In the data rows, zero lies at 7.5, halfway between 7 and 8.
Here are some numbered points:
2,0,1,15,0,15,4,0,15,12,7,0,2,9,8,15,13,0,7,4,3,9,6,7,11,0,0,11,15,6,0,14 0
5,8,10,9,9,8,11,4,5,10,10,7,8,11,9,8,8,8,8,5,8,7,8,9,7,7,8,8,11,7,5,6 1
9,7,5,9,7,4,9,8,8,7,7,8,11,6,8,7,8,8,8,7,5,9,6,6,5,8,9,4,8,7,7,10 2
5,10,13,10,8,8,13,5,4,10,11,7,7,10,9,6,9,8,8,6,8,8,9,12,8,7,10,9,10,7,4,6 3
11,7,12,8,6,9,7,6,7,9,6,4,5,8,1,3,6,4,9,12,11,7,13,8,9,7,10,11,8,12,6,6 4
10,11,6,7,5,7,10,9,9,7,6,7,9,3,8,5,7,9,9,8,7,10,5,4,5,8,10,6,6,7,10,12 5
6,10,11,9,7,8,13,7,6,10,10,7,8,9,9,6,8,9,9,6,8,8,8,10,7,7,10,8,9,7,5,7 6
7,7,7,7,8,7,4,6,6,5,8,11,8,8,7,10,9,7,8,7,7,7,8,10,8,9,6,4,5,6,10,7 7
7,8,12,7,4,10,7,4,7,10,7,3,3,8,5,3,5,4,8,12,12,5,10,8,9,8,11,12,8,11,8,7 8
8,8,7,7,7,7,6,7,7,5,7,10,9,7,8,9,8,8,8,6,7,8,7,7,7,9,8,6,5,6,10,9 9
11,11,4,8,3,7,5,14,13,4,4,8,8,4,8,5,8,9,7,4,6,11,5,3,4,4,8,5,4,6,8,14 10
10,7,11,8,6,8,6,6,7,8,7,6,6,8,2,4,7,5,9,11,9,7,12,8,9,7,9,10,7,10,7,6 11
4,9,13,3,9,11,6,13,7,11,10,7,4,9,7,7,4,8,4,13,14,3,8,8,12,6,8,12,7,11,10,5 12
7,8,11,7,8,8,6,8,7,9,8,7,4,8,6,6,6,7,7,12,9,5,8,8,11,7,9,12,6,9,9,6 13
3,10,13,5,10,12,6,12,7,10,9,8,2,8,7,6,4,8,2,11,13,2,10,8,12,7,7,13,8,13,11,5 14
New points follow, each followed by the number of its nearest point above by angle.
7,5,6,9,8,6,4,7,5,5,11,10,10,9,7,9,9,5,7,7,7,7,9,8,8,8,8,6,8,5,8,7 7
8,6,3,10,8,5,7,8,6,6,7,8,12,9,7,7,10,7,8,6,5,9,8,8,5,8,8,4,8,4,5,7 2
12,7,0,11,1,6,0,14,12,0,5,11,8,6,8,8,11,9,2,5,5,12,10,6,6,0,4,9,0,5,8,14 10
8,7,6,9,8,8,5,9,8,5,12,11,11,10,6,7,11,4,6,7,7,9,10,9,9,8,8,6,8,5,4,7 7
7,5,6,9,9,5,4,7,5,5,11,9,10,9,8,8,9,4,6,7,7,8,10,8,8,8,9,6,9,5,6,6 7
8,8,7,9,8,6,9,7,5,7,8,10,10,9,7,6,8,9,7,7,7,8,7,8,6,10,10,4,8,6,7,6 2
7,6,7,7,8,6,4,5,7,4,8,10,9,8,7,11,10,7,9,7,6,8,8,8,8,8,5,6,4,7,8,7 7
12,9,4,7,6,7,11,10,9,8,5,4,8,3,11,6,4,10,9,5,7,10,4,4,4,9,13,5,7,8,8,9 5
8,7,7,9,8,7,6,9,7,5,12,11,9,9,6,8,9,5,7,9,8,8,9,9,8,8,8,7,9,4,6,7 7
7,7,7,8,8,7,5,6,7,7,9,9,9,7,6,10,9,7,8,7,6,7,7,9,8,8,6,6,4,6,9,7 7
7,6,8,7,8,6,4,5,6,4,9,10,9,8,6,11,9,7,8,7,6,8,8,8,8,8,5,6,4,7,8,6 7
5,0,7,7,13,0,7,7,0,7,0,0,8,9,15,11,3,8,3,9,4,5,7,8,7,6,9,7,13,11,8,6 1
7,7,7,7,8,5,4,5,7,4,8,10,9,8,7,12,9,7,9,7,6,8,8,8,8,8,4,7,4,7,8,6 7
12,10,5,5,7,6,12,13,8,8,3,2,8,2,11,6,3,12,10,4,7,10,3,4,4,9,13,4,7,9,8,12 5
8,7,6,7,8,6,7,6,7,6,6,9,8,5,8,10,8,8,9,6,7,8,6,8,6,9,8,6,5,7,10,9 9
7,6,8,7,8,7,4,5,6,4,7,11,9,7,6,10,10,6,9,8,7,7,8,8,8,9,5,6,4,6,12,6 7
3,6,8,11,4,13,14,0,14,15,9,2,6,9,11,14,12,3,10,4,6,9,8,9,10,0,3,10,15,7,0,8 0
6,4,8,8,11,4,9,7,1,8,6,6,9,9,10,8,6,9,8,8,7,6,7,9,7,10,10,7,10,8,8,6 1
